[[116 109 107 106 138]
 [118 113 129 104 154]]
107

[[140 141 128 119]
 [119 129 148 121]
 [126 147 126 153]]
129

[[134 121 126 120 148]
 [131 145 141 129 120]
 [107 107  99 143 103]]
141

[[149 107 105 135 107]
 [134 104  99 143 116]
 [113 139 121 129 144]]
99

[[146 133 139 123]
 [143 136 136 123]
 [ 99 148 112 130]]
136

[[130 125 129 126 128 126 127]
 [138 138 116 122 139 135 149]]
128

[[129 133 127 129 129 121 134]
 [147 128 122 152 132 125 116]]
129

[[117 134 120 129]
 [125 128 135 155]
 [124 126 134 155]]
128
---
[[120 128 129 107]
 [112 130 131 124]
 [144 132 131 113]] ==> 144

[[130 137 120 131 137 114]
 [125 146 129 107 151 123]
 [114 129 132 125 103 143]] ==> 114

[[154 115 126 111 127]
 [120 127 136 119 140]
 [115 117 136 140 121]] ==> 115

[[109 149 125 113 143]
 [140 130 136 123 138]
 [116 151 133 141 108]] ==> 116

[[126 121 140 140 125 112]
 [136 111 142 122 129 125]
 [150 135 100 124 125 117]] ==> 150

[[105 133 142 104 113]
 [109 144 144 107 128]
 [136 147 145 135 112]] ==> 136

[[136 127 131 138 141 128]
 [125 150 137 116 114 146]
 [123 134 103 114 144 113]] ==> 123

[[120 138 111 128 147 142 132]
 [117 134 139 121 127 133 154]
 [121 121 115 116 146 112 132]] ==> 121

[[128 134 124 127 134]
 [107 122 143 120 129]
 [141 135 127 129 120]] ==> 141
---
[152 136 145 122 121 133 148] | 122

[[126 131 125 151]
 [139 135 124 149]] | 125

[119 156 129 121 131 126] | 121

[135 141 157 121 126 131 129] | 126

[109 120 131 153 148 112] | 112

[[120 140 114 100]
 [129 115 133 142]] | 114
---
[[123 131 113 132 116]
 [119 145 149 127 124]
 [136 131 127 110 102]] ans = 102

[[113 127 119 122 129]
 [100 124 106 113 126]
 [150 129 146 139 130]] ans = 130

[[126 130 120 139 105 127]
 [147 111 144 143 122 121]
 [126 122 126 135 125 139]] ans = 139

[[107 140 114 107 140 145]
 [110 125 153 140 114 104]
 [118 146 132 125 140 121]] ans = 121

[[119 130 106 129 120 133]
 [146 131 142 126 119 146]
 [131 118 110 123 123 131]] ans = 131

[[144 130 125 121 119 151]
 [143 129 126 121 118 151]
 [138 132 109 117 130 110]] ans = 110

[[106 120 116 130]
 [124 101 129 111]
 [122 104 129 106]] ans = 106
---
[[113 143 107 100 141]
 [121 114 110 119 149]
 [107 152 105 109 137]]: 107

[[150 130 141 143 134 129]
 [154 136 147 145 126 130]
 [122 136 116 118 142 122]]: 143

[[105 144 146 139 134]
 [141 126 126 108 127]
 [141 144 155 119 136]]: 146

[[141 138 153 135 127 153 150]
 [132 123 136 111 151 143 136]
 [138 137 146 110 123 143 147]]: 127

[[127 142 136 119]
 [155 135 132 137]
 [120 126 132 122]]: 142

[[129 145 133 135]
 [157 128 145 145]
 [130 139 133 140]]: 145
---
[112 129 138 155 126 125] | 126
[125 118 153 158 155] | 158
[122 126 127 107 116 111 136] | 111
[104 151 107 156 140 153 148] | 153
[144 120 151 122] | 151
[ 99 153 112 139] | 112
[135 136 132 102 141 147] | 141
[156 156 137 135 113] | 135
---
[[133 142 139 150 138 129]
 [135 126 143 154 130 127]] ans = 139

[113 120 109 102] ans = 109

[114 127 134 151 132 116] ans = 134

[139 158 115 106 144 140 130] ans = 115

[143 116 110 150 128] ans = 110

[[127 118 124 132 115 118]
 [138 136 122 140 132 136]
 [119 107 122 126 142 107]] ans = 124
---
[[142 121 150 131 131 118 145]
 [128 130  99 132 131 130 113]
 [117 126 132 122 128 129 134]] value 134

[[131 152 132 124 138 144]
 [133 147 112 133 128 131]
 [133 142 113 137 111 104]] value 104

[[133 135 120 109 128 129]
 [126 127 138 113 127 107]
 [134 133 124 115 123 129]] value 129

[[131 119 122 135]
 [118 127 124 153]
 [103 124 131 145]] value 145

[[120 124 132 134 127 126 135]
 [105 112 135 147 132 122 150]
 [115 120 130 140 131 123 141]] value 141

[[135 128 142 141]
 [118 134 127 131]
 [119 132 155 131]] value 131
---
[[127 102 122 126]
 [123 100 139 125]
 [124 119 118 129]] Answer: 127

[[146 120 106 151 123 111]
 [146 120 105 152 123 111]] Answer: 146

[132 132 145 104] Answer: 132

[155 126 151 134] Answer: 155

[152 147 112 111 126 130] Answer: 152

[123 136 101 133 143 121 136] Answer: 123

[152 141 127 130 147 117] Answer: 152

[[130 116 156 115]
 [122 132 126 125]
 [137 139 124 101]] Answer: 130

[[140 131 133 120 156 123 117]
 [129 136 134 124 143 125 126]] Answer: 140
---
[[114 128 131 120]
 [104 129 132 113]
 [109 129 131 120]] → 114, 120

[119 139 132 115 151 145 114] → 119, 114

[139 102 130 137 119 126 145] → 139, 145

[146 113 153 147 106] → 146, 106

[141 125 153 106 120 146 109] → 141, 109

[[156 124 124 156 126]
 [104 132 131 104 129]] → 156, 129

[[128 140 149 141]
 [129 122 118 119]] → 128, 119
